(in the rows, 100 means zero)
A single turn carries every row of the set below to another of its rows. Some are shown first; where does it send the rows asked next?
Vazel: 77,69,119,95,112,106,116,68,90,130,111,106,117,60,110,91,111,84,76,83,67,116,104
zalif: 87,92,110,65,91,94,94,113,102,110,97,94,72,112,124,91,115,119,95,106,89,123,80
zugib: 122,78,117,84,105,81,110,110,107,103,107,107,95,87,114,83,154,105,68,120,75,97,95
govo: 71,82,125,77,103,59,114,98,101,125,84,92,87,71,115,93,115,58,103,116,48,100,108
Guf: 78,94,115,101,120,101,100,116,80,131,103,83,93,118,87,102,127,89,82,63,76,98,98
Ton: 89,89,111,97,114,75,100,126,95,128,94,73,94,108,78,95,123,90,72,89,67,77,82
lerin: 73,112,92,88,107,98,87,96,69,121,114,98,105,66,115,123,94,70,80,96,80,84,105
nomes: 104,69,94,72,116,75,120,72,104,106,104,65,69,76,112,96,107,92,79,131,86,104,100
ler: 78,86,107,77,91,84,99,103,123,104,107,106,109,88,109,129,134,98,72,79,84,111,138
Puza: 83,75,125,72,98,84,79,108,103,124,88,84,92,92,110,95,82,119,93,129,97,100,94
fek: 69,69,124,70,118,79,101,96,87,130,110,101,88,79,131,105,115,66,107,92,56,121,115
bopas: 102,66,122,74,132,78,108,113,86,115,93,96,76,100,107,94,124,104,68,112,112,115,103
potav: 82,73,128,72,112,71,122,103,98,122,120,86,92,73,107,108,126,55,110,98,71,85,124
Norav: 73,113,77,94,102,91,89,97,74,122,107,91,100,80,112,121,96,76,76,109,67,81,92
Neze: 73,73,99,66,96,67,82,105,126,109,89,104,103,86,113,122,113,105,64,99,71,118,118
Fotav: 102,81,137,96,99,101,109,104,103,105,85,95,79,95,79,106,136,105,121,99,94,112,104
kosas: 74,113,80,95,103,98,93,96,69,122,118,94,100,81,112,125,101,74,81,98,75,82,102
vune: 93,89,103,85,115,101,135,63,91,107,101,71,72,79,111,96,117,83,89,106,99,117,125
totib: 86,108,120,74,78,87,117,117,107,103,77,82,73,106,99,84,122,108,96,116,97,98,90
zesuz: 111,69,126,92,97,99,91,102,107,106,100,106,83,95,100,104,138,115,116,100,67,122,86
kaza: 93,100,129,96,110,97,123,97,90,110,72,109,88,92,113,80,145,100,73,105,90,125,115
zudet: 84,64,113,88,106,79,112,78,104,126,101,93,116,53,100,84,101,83,68,107,59,96,86
miba: 81,97,106,104,107,90,89,114,91,132,89,88,96,109,101,90,129,96,74,79,43,102,80
selez: 75,117,91,91,99,90,84,96,76,118,105,98,104,62,115,117,94,72,76,106,69,79,97
takez: 104,85,93,83,102,97,118,59,103,105,111,84,79,75,131,89,129,93,83,116,62,117,106
tuv: 100,68,128,87,104,79,94,109,106,110,77,91,75,94,82,102,121,110,112,118,82,112,82
nuzof: 81,62,124,87,119,89,125,81,93,125,112,86,111,59,85,97,99,76,76,93,92,91,107
zakuz: 73,114,80,95,103,90,98,99,74,120,111,87,101,81,102,123,97,70,78,105,80,72,101
Kop: 100,97,117,69,85,105,111,115,106,100,120,88,77,109,111,95,137,111,104,94,101,100,97
kipuf: 71,89,109,76,92,67,105,109,126,106,77,91,102,83,90,124,116,93,68,99,90,102,134
Rogi: 79,111,90,87,105,90,90,101,76,117,114,90,107,63,105,121,94,68,78,107,83,69,102
gop: 102,86,121,84,79,110,82,100,112,116,129,101,110,87,128,97,122,121,102,105,77,97,104
Fona: 81,107,140,95,81,108,111,97,105,115,86,86,103,88,98,94,109,106,107,109,106,91,126

tuv turns into Fotav
zakuz turns into kosas
Now these:
bopas turns into kaza
kipuf turns into ler
fek turns into govo
Puza turns into Fona
Guf turns into miba
Kop turns into zalif
lerin turns into selez
nomes turns into vune
Vazel turns into zudet

A single turn carries every row of the set below to another of its rows. Some are shown first; where does it send the rows asked next?
poma: 92,98,112,108,93,103,110,76,119,101,93,102,123,111,102,71,86,103,102,83,86,97,95,91,113,107,87,82,99,78,83,93,141,81,91,96,87,123
Duvu: 99,122,103,86,115,109,106,95,90,97,94,90,90,118,118,57,75,105,113,100,116,110,100,105,99,92,107,102,101,101,109,98,69,86,108,108,104,139
Suno: 76,88,113,95,109,106,108,84,91,116,89,74,80,92,101,87,64,94,117,97,112,104,100,105,99,84,102,95,76,104,101,91,76,105,98,112,92,135
tigu: 107,102,107,101,95,112,100,102,63,79,75,88,102,93,81,85,75,72,115,110,82,76,101,97,99,111,98,88,85,111,91,137,85,103,96,74,100,118
refa: 96,101,102,114,90,105,104,88,98,114,109,113,108,102,108,77,101,96,120,123,83,115,97,97,115,105,92,75,94,90,108,77,139,93,112,87,79,117
Dep: 113,71,98,108,134,90,96,130,101,113,122,91,86,94,86,105,101,107,101,104,85,101,106,88,111,89,81,126,113,104,106,85,77,111,101,104,107,61
gamuf: 91,106,90,89,114,116,97,80,62,114,90,136,87,101,104,109,108,89,98,103,77,77,89,97,100,104,102,101,98,100,83,106,76,72,101,88,102,126
siro: 102,91,98,114,98,95,91,82,106,122,118,114,105,96,107,83,97,102,109,124,91,111,95,99,117,102,89,81,106,81,104,81,145,102,100,88,87,123
ror: 113,93,138,103,99,87,110,108,115,83,106,88,110,75,88,120,98,103,122,85,90,116,94,93,109,104,78,139,100,82,84,98,101,100,92,95,74,69
dizur: 99,92,107,87,74,117,112,73,73,92,79,101,130,110,119,86,125,124,96,102,84,78,105,81,95,112,101,98,104,110,107,93,107,86,78,98,118,86
ledag: 96,81,103,98,85,105,92,103,64,99,80,102,115,93,99,96,90,100,96,145,96,92,110,81,102,81,94,108,99,106,106,98,127,100,77,97,103,72
Lud: 95,104,74,79,118,107,81,90,62,105,112,112,94,95,92,87,89,109,97,109,78,78,95,95,80,112,113,85,105,88,104,127,83,116,97,92,123,122
som: 115,95,109,88,91,113,90,94,135,111,107,112,89,66,110,105,104,96,89,97,81,90,106,78,113,135,108,120,109,93,125,121,57,84,112,95,115,96
veki: 119,105,117,85,113,96,115,118,120,64,93,81,125,104,82,109,120,115,106,74,92,96,115,88,99,103,107,112,107,90,119,105,69,113,92,98,116,81
Ral: 109,105,106,95,118,94,87,75,98,109,110,79,82,102,116,70,78,90,104,91,125,86,103,93,106,103,104,104,97,106,96,83,72,92,87,102,109,138
forug: 84,65,102,82,85,126,112,83,71,101,114,92,96,114,87,86,108,108,86,130,85,96,107,73,111,107,80,110,93,117,103,104,122,101,84,94,83,85
Deg: 106,118,103,78,90,121,98,109,123,98,96,113,96,74,106,95,92,94,97,106,76,101,105,89,106,122,116,123,103,84,135,128,63,82,122,93,113,90
voneg: 100,72,111,102,106,100,109,83,80,104,87,97,89,96,70,98,87,110,103,117,91,89,89,92,108,109,86,105,114,99,83,149,84,90,81,96,103,138
niker: 98,89,105,104,125,104,116,140,87,105,113,90,91,104,89,95,101,106,110,105,69,107,100,99,109,85,85,120,100,113,116,87,76,102,122,98,96,55
Vidan: 102,102,127,91,113,90,120,100,122,87,93,72,116,95,82,121,122,113,91,67,82,83,99,95,113,95,107,125,98,91,109,102,69,98,95,105,106,86
vif: 102,98,106,107,96,101,98,90,114,89,91,104,133,107,102,66,83,103,108,90,93,98,100,91,106,110,89,72,105,76,90,95,144,91,87,96,99,119
dedi: 101,120,104,99,116,109,89,104,117,101,129,96,113,102,107,99,107,102,111,72,60,118,88,85,106,107,101,137,87,101,98,86,100,98,115,91,106,60
Gekoz: 109,91,136,100,95,96,111,113,112,74,117,80,115,81,85,100,97,123,125,86,82,124,100,91,90,116,86,115,101,91,102,104,97,117,105,98,81,66
gapu: 91,86,116,106,72,100,102,128,101,113,102,112,66,85,80,98,72,102,106,82,105,78,88,93,102,105,96,104,86,88,102,125,75,83,109,99,94,62
tusa: 100,89,98,87,115,107,100,100,92,96,95,95,79,109,102,87,68,89,127,101,134,117,124,90,98,95,92,94,91,92,99,93,78,108,85,103,99,140
Meb: 113,109,103,106,117,98,86,104,123,107,120,117,114,101,100,103,111,126,114,81,76,130,91,79,96,102,101,138,111,93,96,92,96,98,100,106,119,64
zemus: 104,83,102,90,81,108,102,137,102,99,118,113,62,95,74,93,77,104,108,88,112,86,103,82,102,114,89,102,96,77,105,136,80,96,101,90,97,68
patub: 96,113,97,64,90,109,107,70,82,92,103,87,120,105,105,91,107,108,79,114,87,75,102,90,112,100,96,123,108,76,107,109,125,96,64,99,114,87

Duvu turns into Suno
Gekoz turns into dedi
patub turns into ledag
Now these:
zemus turns into Deg
refa turns into poma
Lud turns into tigu
Vidan turns into Dep

A single turn carries every row of the set below to another of its rows. Some are shown first; where does it send the rows asked next?
gor: 112,89,109,111,98,104,76,117,110,60,99,108,124,103,118,117,96,115,81,106,103,140
zezu: 102,86,111,99,110,108,100,111,116,80,122,126,113,76,123,97,124,126,95,97,100,116
togom: 82,94,88,69,101,77,119,136,73,93,117,118,126,86,82,133,104,141,84,119,102,83
nisa: 83,95,93,70,100,75,124,137,77,89,115,120,133,87,82,131,106,143,87,115,103,86
vedi: 110,82,95,111,106,109,76,109,111,67,108,102,114,108,118,103,97,121,82,96,103,132
fodo: 128,95,111,91,69,106,85,162,85,87,94,93,122,119,102,121,107,111,112,97,114,106
sema: 102,87,94,63,113,69,76,120,99,108,109,102,136,119,83,150,94,119,90,117,79,109
zeto: 79,100,86,96,102,116,105,125,86,90,122,93,130,94,96,110,84,92,80,88,108,80
bor: 105,78,98,77,114,71,71,119,94,105,107,99,131,120,80,148,89,116,83,112,76,106
relom: 101,81,114,104,104,105,98,117,116,91,122,126,114,83,136,95,122,123,99,98,104,120
Nepe: 129,113,120,101,73,79,112,129,109,96,131,120,123,107,119,128,116,131,127,114,85,99
lutam: 74,84,82,95,109,114,103,118,90,99,128,102,121,102,106,100,86,103,79,86,104,83
zos: 69,83,98,93,110,95,92,96,104,96,119,107,109,111,104,107,103,86,90,106,75,87
goso: 70,100,91,95,103,123,94,111,83,99,134,107,115,94,97,113,98,98,75,88,110,93
gavam: 126,94,110,85,60,93,88,156,82,87,94,94,118,122,104,119,101,114,110,96,117,111
nifal: 81,82,95,102,101,96,93,93,108,88,125,103,112,105,103,107,105,83,93,106,70,88
davev: 128,104,124,101,72,83,109,124,111,97,127,120,116,107,118,136,116,126,124,111,76,94
gati: 98,79,101,71,110,71,76,121,91,106,118,105,136,122,78,147,92,116,89,116,73,107
Nufiz: 107,92,119,102,103,113,100,122,112,78,120,135,131,69,124,107,119,128,93,104,103,119
gaz: 123,100,106,88,68,98,93,162,90,84,95,90,122,121,96,117,107,119,110,97,123,108
nini: 70,94,101,101,102,112,85,96,103,101,126,110,108,107,90,119,106,85,84,112,88,99
baril: 88,98,88,64,105,81,118,129,72,94,107,117,131,92,86,133,101,147,91,112,110,84
neros: 127,91,103,91,70,100,90,158,89,85,92,93,116,118,108,123,98,117,109,89,124,104
bonok: 77,97,105,97,105,100,96,100,111,99,121,103,123,100,93,118,104,76,93,115,73,84
kiduz: 130,111,122,96,68,87,104,133,107,96,133,113,118,111,116,132,117,130,123,113,78,103
logil: 128,99,106,89,65,102,89,159,91,84,97,93,116,121,105,120,107,122,113,99,120,107
deru: 87,92,97,73,106,81,120,133,72,97,110,122,121,81,84,129,104,142,87,109,108,78
lus: 127,113,125,98,71,82,108,131,109,95,134,112,127,112,110,132,119,128,122,112,76,101
tunu: 81,81,79,98,102,113,105,124,93,91,128,99,118,92,105,97,92,95,81,83,107,85
Ges: 126,114,124,105,69,87,114,136,103,96,132,116,119,107,114,134,114,123,119,117,77,101
bim: 106,101,91,111,94,101,73,118,107,69,105,119,118,103,134,108,100,104,79,104,111,128
giga: 85,94,90,73,109,86,120,139,74,91,106,119,129,85,82,135,105,141,86,122,107,85
Gubek: 99,80,90,68,110,72,71,128,88,103,112,100,135,118,79,146,96,117,84,119,74,103
vene: 81,89,95,70,101,82,119,135,67,94,114,121,127,91,77,130,99,139,88,113,110,83
dig: 106,84,102,116,99,105,78,107,103,69,107,103,113,110,132,101,100,123,87,98,106,131
panot: 128,97,105,89,73,94,83,154,91,84,93,93,122,124,107,118,104,117,114,95,123,110
sitos: 130,106,122,98,62,84,112,130,102,104,132,121,124,107,113,128,112,127,121,113,80,100
Mene: 100,80,94,70,108,72,73,130,94,98,110,100,144,123,78,147,98,115,86,115,75,111
sof: 101,88,96,71,118,75,75,130,91,101,113,101,138,115,85,155,97,116,85,117,71,109
Kub: 104,99,99,105,98,109,87,117,111,84,120,140,126,81,139,101,122,112,90,106,103,112

Mene turns into lus
Nufiz turns into zeto
Now these:
Kub turns into goso
panot turns into gati
bor turns into davev
tunu turns into vedi
logil turns into Gubek
dig turns into zos
gavam turns into sema
fodo turns into sof

A single turn carries every row of the set below to another of its rows. Some are shown first; where does it send the rows asked next?
goba: 89,63,89,87,100,127,78,101,124,93,96,139,98,131,100,129,77,87,81,88
vofu: 96,57,92,110,94,107,88,77,99,98,70,120,71,98,85,146,77,74,95,101
Rafik: 102,100,72,133,102,104,92,83,96,90,129,103,86,102,72,131,68,92,80,64
futun: 91,80,103,112,84,144,122,90,96,83,102,131,91,83,81,111,95,69,89,103
Filut: 107,97,63,114,109,111,74,92,126,84,95,117,69,106,78,138,87,92,97,76
Nupi: 98,95,113,131,76,106,104,88,126,72,99,103,81,99,109,119,60,105,90,105
Seke: 119,85,99,118,75,98,83,80,127,86,97,117,85,80,87,109,66,113,80,87
ker: 96,87,79,125,75,83,101,75,102,96,98,123,107,87,81,94,70,89,81,116
bef: 90,118,128,106,94,95,112,112,119,93,84,127,83,99,73,112,83,74,69,94
benob: 87,106,94,99,104,112,67,101,96,101,114,96,101,103,83,85,69,111,82,75
vav: 94,102,130,92,108,99,104,136,90,86,99,114,78,102,79,116,84,81,102,111
tib: 89,83,88,109,95,104,126,92,96,90,88,108,72,103,88,162,64,74,85,97
vot: 77,98,90,81,90,112,109,127,111,112,80,107,101,109,113,86,75,90,106,96
vasop: 98,115,141,104,101,104,105,124,94,91,100,111,102,100,76,113,75,75,87,88
rabur: 118,77,78,80,121,109,84,105,88,93,84,123,117,113,90,98,84,79,106,101
sime: 89,79,90,133,111,96,86,96,91,88,121,97,78,136,94,112,53,96,93,84
nom: 85,103,74,83,136,125,100,114,88,86,93,106,77,122,80,125,84,84,86,84
rez: 111,69,78,103,90,107,93,109,94,86,111,106,116,68,97,147,80,103,94,79
Farag: 90,114,101,112,117,124,82,117,115,70,99,88,94,103,98,90,84,109,89,82
dimal: 102,77,74,123,122,95,72,107,109,84,78,97,75,122,104,126,77,96,111,78
mez: 61,73,81,108,81,105,83,99,108,95,128,115,79,104,91,105,86,114,81,111
finav: 105,77,107,98,90,108,138,109,100,88,103,108,94,91,97,79,73,97,84,95
nitu: 87,106,120,104,95,89,116,124,107,96,73,107,70,92,76,121,99,78,91,106
Gakir: 77,66,81,124,113,96,100,109,97,87,78,98,111,97,103,105,89,100,65,67
pafig: 79,80,77,95,137,103,81,113,61,99,83,116,92,114,88,119,66,85,86,92
besed: 104,76,65,87,83,98,100,82,94,111,92,122,97,94,75,127,89,76,111,112
pini: 97,83,101,114,99,113,85,83,99,94,92,112,124,117,93,71,79,81,88,96
Bet: 78,108,81,102,104,121,103,120,95,88,71,138,107,80,103,117,88,70,99,102

Gakir turns into goba
vofu turns into Seke
vasop turns into vav
Now these:
Rafik turns into sime
rabur turns into besed
futun turns into finav
nom turns into tib

A single turn carries every row of the set below to another of its rows. Some are shown first; where does it send the rows asked next?
darol: 111,101,102,86,98,121,78,103,126,82,120,83,99,81
dazem: 96,108,101,101,73,114,94,139,122,105,100,64,97,106
Zul: 105,114,115,80,60,85,91,90,141,98,123,100,75,134
Pev: 112,120,93,119,113,82,95,91,146,99,121,94,87,105
fus: 90,129,110,58,84,116,118,118,121,107,120,85,105,107
mabe: 100,119,105,92,81,104,100,83,127,85,94,126,105,89
suzus: 89,129,93,96,94,57,76,114,112,90,107,88,104,132
Dut: 100,120,119,70,63,90,96,82,133,96,124,100,78,127
nafun: 105,116,113,75,68,97,95,88,139,97,126,95,72,136
dabev: 107,104,110,86,106,80,95,106,147,105,101,82,119,138
lusoz: 116,140,97,111,71,81,90,114,96,104,127,95,124,104
peza: 102,126,93,99,86,101,102,84,128,81,99,121,100,82
par: 105,126,96,123,119,87,99,91,140,99,114,89,89,110
kor: 99,131,87,91,94,62,73,109,106,86,103,91,107,133
zis: 89,111,99,105,64,101,101,141,118,100,97,71,101,104
vutov: 96,112,87,84,60,86,96,85,99,129,121,93,102,121
nugi: 118,114,108,91,95,122,76,100,132,88,127,83,105,80
zoz: 116,113,101,82,99,120,75,112,130,89,117,82,104,78
mitir: 123,149,101,109,69,80,88,108,106,95,125,94,121,97
Gival: 110,124,95,123,110,84,95,98,143,90,119,90,80,117
Toz: 81,134,109,63,81,118,110,120,121,109,122,90,93,108
Mose: 87,129,113,60,84,114,118,114,121,114,115,87,90,108
Keted: 108,105,108,87,108,85,105,112,137,105,105,78,124,140
keda: 95,122,95,99,86,104,96,79,129,85,98,128,102,93
Lusug: 94,109,93,86,61,87,92,90,88,125,116,102,101,116
nadu: 119,106,114,89,105,88,105,111,144,108,101,80,120,133
mava: 90,125,87,99,85,60,73,107,107,85,98,85,105,128
Bubar: 91,113,91,104,72,108,95,137,118,95,100,63,99,101
gageb: 116,148,102,106,69,87,87,102,97,98,128,92,124,99
Kepom: 91,111,90,84,63,92,99,88,99,129,110,106,106,124

nugi turns into Gival
mitir turns into Zul
Now these:
darol turns into par
dabev turns into lusoz
Bubar turns into keda
Lusug turns into Mose

